One turn moves each row of this set onto another row. After a few examples, where does it send each row asked below?
K_538: [ -2  20  -3  -1   1   6   6  -6   1   0  -1   7  -2  -4  -6   1 -17  -1]
K_539: [  2 -10  -5  -8  -2   5   4  -3  -6  -3   4   5   5   1   1   5   0   6]
K_17: [ 4 -9 -3 -3 -2  5  4 -4 -6 -4  3  3  3 -2  4  2  1 11]
K_44: [  1  18  -1  -3   6   3  -7   0  -5  -3   6 -10   5  -1 -10   3  -3   4]
K_440: [ 3 -1  2 -2  6  5  4  4 -3 -2 12 -4  0 -3 11  5  8  5]
K_11: [ -4  21   0  -3  -2   6   1  -3  -4   1  -2   9  -6  -3 -10  -5 -11   8]
K_518: [ -4  13   2  -5   5   4  -2  10   2  -6  -4  11 -20  -3   1   1  -3   5]
K_399: [  2 -12  -6  -4  -4   5   5  -5  -7  -5   5   5  -2   1   2   1  -2   8]
K_885: [  1  13  -1   7   5   1  -7  -5  -1  -2  10  -9  -5  -3  -8   3 -10   4]
K_680: [-1 -1  3 -7  3  7 -3  6 -9  1 14 -1 -9  0  7  0  7 11]
K_237: [-1 16  4 -5  8  4 -1  9  4 -1 -9  7 -9 -4  3  8 -2 -1]
K_504: [  2 -10  -4  -3  -5   4   0  -5  -9  -1   6   3  -2  -1   3   1   0  14]
K_479: [  1  14  -4  -6   7   4   1  -1  -4 -13  10  -3   3   2 -12   3  -8  -4]
K_888: [ -1  16   4  -8   8   4   2  12   2  -6 -10   9  -9  -4   3   2   0   2]
K_39: [ -3  14   1  -6   8   4   1   9   5  -5  -4  11 -15  -3   2   7  -8  -3]
K_645: [  0  20  -2   0   2   6   7  -5   2  -2  -6   6   1  -5  -5   0 -14   1]
K_133: [  0  -4   1  -3   4   6   2   2  -4  -5  17   1 -13  -1   8   0   2   6]
K_995: [ -4  19  -2  -3  -1   5   3  -5  -3  -1  -1  10  -8  -3  -8  -5 -15   6]
K_748: [  2 -10  -4  -3  -3   5   2  -6  -6   0   5   3   0  -1   3   7  -2   8]
K_827: [  2  -9  -3  -6  -4   5   0  -3 -10   1   3   3   3   0   2   5   2  11]
K_920: [  1   0   3 -10   6   7   2   7  -7  -2  11  -1   2   0   8   4  10   6]
K_443: [ 0 22 -1 -4  0  7  4 -2 -2  0 -8  6  4 -5 -7 -4 -8  7]
K_619: [ -1  14   1  -1   8   4   1   9   6  -3  -6   7 -13  -5   5   7  -4  -1]
K_923: [ -2  -3   2 -10   3   7   1   5  -9  -4  17   4 -10   2   6  -1   3   7]
K_818: [ 2 16  1  5  3  2 -6 -2 -6 -7  7 -7 -5 -4 -8 -8 -4 14]
K_807: [ -1  22  -1  -1   2   6   5  -5   0   0  -7   5   3  -5  -6  -1 -10   3]
K_531: [  5  15  -1   7   7   2   3  -3   0 -14   5  -8   2  -6  -5  -5  -4   5]
K_31: [  2  16  -1  -7   6   5   1   3  -6 -16   6  -1   2   1 -12  -9  -3   5]
K_886: [ -2  15  -2  -9   4   4  -8   0  -9  -5  11  -3  -4   3 -14   0  -9   3]
K_800: [  0 -11  -4  -9  -4   4   1  -5  -9  -1   7   6  -1   2   1   5  -1   8]
K_723: [ 2 -1  3 -8  4  6  3  6 -7 -6 11  0 -3 -1  8 -3 10 11]
K_327: [-2 23  0 -3 -2  7  2 -2 -4  1 -7  7 -2 -3 -8 -7 -9 10]
K_60: [ -4  13   2  -4   6   3  -4   8   3  -2  -4   9 -21  -3   2   7  -8   2]
K_165: [ -3  16   3 -10   6   4  -4  10   0  -3  -6  11 -16  -3  -1   3  -2   3]
K_623: [ -4  19  -3   0  -1   4   3  -6   0   0  -1   9  -8  -3  -7  -1 -17   3]
K_684: [ 0 -4  0 -5  5  6  2  2 -3 -1 17  0 -8  0  8  8  0  0]
K_500: [ 2 -4  1 -7  7  7  8  4 -3 -7 13  1 -2 -1 10  4  4  0]
K_449: [  1  12  -4   1   5   2   3  -2  -2 -17  12   0  -7  -2 -10  -8  -9   5]
K_33: [  3  -8  -4  -8  -3   6   3  -2 -10  -4   4   6   1   0   1   0   1  11]
K_890: [ -2  16   5  -5   6   4  -3  12   1  -1  -9   7 -13  -5   3   2   0   6]

K_645 turns into K_327
K_504 turns into K_748
K_619 turns into K_890
And these:
K_680 turns into K_684
K_818 turns into K_885

